Each path is a new rotation, seen through one point. The rows after it are directions, each followed by how far the rotation turns it, in degrees a step (0 if it stays put).
Each turn is a multiple of 5 degrees from 10 to 175, or 0.
Each row of a path follows its step; steps can be skipped.
Rotation 1:
step 0: [-30 -34 -33   8  30 -20  39  37 -21  10 -40 -21 -16  52 -48  -3 -34 -27
  29 -33  10 -32   8   4  46 -34  -2 -21 -13 -27 -16   0  -1 -13 -10  -4
 -67   3   4   1  14  -5  16  16 -26 -23  -8  11]
step 1: [-21  30 -13  13 -28 -17  27  -6   1  39 -39 -45  52   6 -13 -16 -15 -25
 -14 -24  -2  -2  30 -29  26 -15  29 -14 -24  28   7 -26  34   1 -20 -41
   3  29  -8  53 -24 -16   8 -23  24 -37  28 -44]
step 2: [ 16  18  14  10 -40  24  -8  31 -15  -5  -8 -54  37 -36  60 -18  20 -15
  13  11   7   9  28  54 -17  -8  -2   2  30  47 -27 -30  25 -14 -18  -9
  21 -25  -2  18   8   7  -9 -35  40  15 -30 -10]
step 3: [  9  -2   3 -16  29  25 -19  63  -9 -34  11  -3  37  -1  -8 -23  58 -13
   0  -1  20   9   6  32 -16  31 -30 -33  42 -44  24  -4 -10 -11 -42 -10
   9  -6  17 -37  27  15  -9  31   1  57  24   6]
step 4: [-58  14 -46   8  36 -34 -20  37  23   1  17  11 -28  47 -16 -15  15   4
 -20 -14  16 -20  23 -50 -35  10   2 -41   6   1   1  38   8 -30  -2  14
  13 -18  -3 -59  15 -10 -25  24 -11 -28  14 -17]
step 5: [-34 -19   3  21  -7 -24  -5   6 -10   0 -41  16  -9   5  18  22 -29  18
  10   5 -16 -55  34 -40  20   6 -24 -12  17  40  16 -17  56 -19  40  -2
 -26 -56 -23  26 -24  -8  13  14 -28 -43  30   0]
step 6: [ 33   1  35 -10 -46   5  26   8 -24  -5 -46  -7  29   3   9 -16  -3  18
  23 -13  -1  33 -12 -13  10 -47  21  -5  17  36  24 -20 -16 -16  14 -61
 -47 -35  22  13  26  25  56  12  16 -30   6  17]
step 7: [ 43 -11  17  12  -4  13  -7  22   5  45  -6   8  23  30 -48 -47  27  -1
  20  -6 -19   1  19  19 -58 -63   2  -1  -6 -10 -23 -19  -6   2 -28 -36
   9  -2  41   9  26  11 -20 -32  14  32 -11 -41]
step 8: [-47  17 -27 -26  -5  12 -23  43  20  35  11 -21   3 -11 -41 -19  18  -9
  12  -1  18 -35  63  26   2  16 -16  -5   6  -8 -49 -10  -1 -39 -19  47
 -29  22  21  -2  21 -23  -1 -45 -12  41  20  19]
step 9: [-53  -1 -22 -20  -3 -18  -5  26  -8  -8  -4 -11  50  22  17 -13  -6 -11
   7  39  27   4  23 -58  24  78  12  -9  19  40  -3 -19  29   2 -20 -10
  -2  35   3 -23 -24  37  -7  11 -22  -5  22  32]
Speeds:
[  6  -8  -4  -3   5   0   7   9   2 -14  -9  -9 -11   8  -8  11   7   7
  15   6   1   3  -4   1   0   3   8  -5   5   3  12  -8  -2  10  -3  -8
  -7  16   4  -7  -2   7  -1   7  10   2  -3   5] => 115
[  2  -1  -1  -3 -15   0  -6  -4  -3 -10   5  -7   9   2   6  -6   4  15
   2   6  -8  15  -6   4  -4  -8  -5   1   2 -12   7  -2   0  -6  10 -11
  -9  -1 -12   5  10  -2 -14  -6   2  10  -5  -8] => 85
[ -9  -8   9   0 -10  10  -1  -9  -3 -10  10  -3   4  -4  15  -5   3   0
   7   2 -14 -14  -2 -11   1   7   4  -3  14   4  -5  -2  -6  13  -8  -5
   2   1   0   5   5   0  10  -7   5 -13   2   4] => 95
[ -3  -1   1  -9  -6 -10  21   1   2  -8  -9  -5   9   5   4  10 -15   4
  -5   9  -7   0  -2  -5   7  -3   5   3   3   1  -5   6  13   4   5   6
   7   0  11  -2   8  -8   6   4  -8   3   1 -14] => 80
[ -7  -3   5   6  -5  -6 -10   0  -1   1  14  -6   4  10  -4  -4 -14   3
  -1   5  21 -12  -2  -3  10  -8  -1   4   2   5  15 -10  -1   7   0  13
  -5   6  -6   0   7   1  -6  10  -5  -7  -1  -4] => 80
[ -6  -5   5   2   0   9   2  -4  -1   2  -3  -4   7   1  -3   1  -2   2
   1 -14  -5   9  18  -3  -2 -19   2  -4 -10  -7  -3 -14  -4  16  10   5
  -7  -1   0  -2 -11   0  14   1   1   2 -12  -2] => 60
[  9   9  -1  -4  10 -15   2  -6   7   9 -10  -9   9  -3  10  -4   3   9
  -8   8  -7 -10   8   4  -3  13  10   3  -2  -1   6  -5   3   1   5   4
 -14   1 -15   0  -3  11   6  -2   0  -9  -3   2] => 90
Rotation 2:
step 0: [ 20 -26  -3   5  39   2  26  14 -34  10 -23  63   7   5  24 -25  -4   3
   9  11  23 -38 -22   3 -57  -2 -24 -20 -14   9 -21 -23 -38  18  18 -16
 -14 -50  33  24  -1  -7 -52 -14  21 -25  16   7]
step 1: [ 14  -8 -16 -21   2   6 -18 -20  -3  24  21   4 -10  28  16  37 -10   2
  27  18  40 -76  -9  19 -26  -3  21  23 -14 -29  -2 -20  -4  41  10  -4
 -18   0  41 -63   2  -4 -20 -58 -16   1   1   6]
step 2: [-22  26   3 -19   4 -40  22 -57 -20 -10  19 -26 -18  28  -6 -11  11  -9
  32 -20  34  -3  32 -20 -51 -10 -16  37  35   2 -19 -32 -21   1  -3  19
  16   5  38 -20  44  -7 -21   0   9 -11  53  31]
step 3: [  5 -24   1 -18  -6 -48  13 -20   3 -19 -20  58   7 -20  -9  19  17 -26
 -13   6  27 -23   3  32 -47 -23 -38   5  25  23 -13 -28 -29 -33   5 -43
 -26  12  29 -18  18   5  33 -15  40 -15 -30  43]
step 4: [-55  12 -44  -9  54 -30 -42 -18 -23   3 -11  17  34   8   9  45 -38  -1
   3  33   6 -10  21  11 -38  -6   6  18  -2   2 -17 -32 -35  12 -13 -28
 -26 -13  23  13 -29  33  -7 -36   8   3   1 -30]
step 5: [-29  41  -6 -49  24   5  14  -8   7 -38 -14 -13 -12  37  21  46 -11  41
 -21  -2  20 -18  29 -19 -26  27   1 -12 -49 -24 -32 -17 -13 -28  12  -8
  14 -23  56 -44  22   7  -7   6   3 -11 -10  16]
step 6: [-33  18  32 -21 -42 -48  13   6  -9 -15   3  18 -11   1 -19 -10   5  45
  31  -7  15  14   0  27  -9 -39 -14  13  -2   5  -2 -58 -38  -6   4  15
 -16 -44  52 -14   0 -26   3 -13 -17 -50 -41  -5]
step 7: [  4 -16   1  -8  -2 -20  -4  15 -14  -5 -26   3  60  -6  25  52  -5  47
  11 -33  22 -13  12 -35 -32 -22 -20 -15  58  -7 -20  -6 -52  22 -25  24
 -25  -8  -2 -25 -17  17  31 -37   5 -19 -14  11]
step 8: [-51  41 -22 -23  22 -29 -17 -10  -4 -18  15 -34  16 -49 -18  35  34  22
 -43  -8  21 -41 -48 -41   8  -6 -21  -3 -19 -15 -21 -41 -29   7   0   1
 -34  18   7 -18  19  28 -17  -8  10  -6   9   3]
step 9: [-45   7   1  16  25  -2  26  13  26 -16  10 -12  -2  -5 -10  12 -10 -17
 -37 -24  12  37 -21 -12 -36  18 -46  11   6  12  -7   7 -12  -7  -4  22
 -17  -5  64 -26  25  -4 -28 -23   6 -66 -54 -34]
Speeds:
[  1  -5 -25   2  -2  -2  -8  -5  -4   2  -7   3  -4 -10  -9  -2 -13   1
  -9  -6  -6 -12  -5  -2   5  19   2  -9  -2  -8  -4   1  -6   8   7   0
   4  -4   8  -4   1  -6   3   1   4   0   5 -11] => 95
[ -3   0   7   6   9   2   8   2   1  -2 -19 -13   4   2   8  -2 -13   5
   1   3   2  -2   6  -8  -2   0  -7 -12   8  -3   2  -1  -5   5  15  -4
   3   6   1   3   2   4  -2  17  -3   2  13  16] => 140
[ 10  -7  18   1  -8  -7  -3   1 -10   4  -6  -2  -2  10   3   8  -2   6
   0  -3  -4   0   1   1   5  -4   8   8   1   0  -6  -7   7   6  10   8
  15   3  14  -9   4  -2 -11   7   5   7  -6 -16] => 80
[  4  -8   3   3  -1  -3   2   9   4  -7   2   7  -6  -6   1  -4  11  18
  14  11 -10  -1   6  -6  -3  -7   1  -3  -9 -18   3  13  -2   6  -1   1
   2 -13  13   1   2  -2   1  -7 -10   4   8   2] => 65
[ 11   4  11 -10   5   1 -12 -11  -7   2 -10   1  -5  -7  -7  -7  -3   0
  -3   9  13   4 -13  -1  13  -8  -9  -6  -7   2   4   2   7  -3   1  -8
 -11   4  13  -7  -3   0  10  -2 -11  -1   2  -2] => 145
[ 10   2  -8  -3  -2 -11  -4  -4   9   6  -4   2  -6   1   6  -5   4 -20
  -3   7   5   8  -3   2 -23  -3  17   6   5  -6   6   0   1  -1   8 -11
   8   1   6  -3   1   3   1   2  -3   6   8   2] => 35
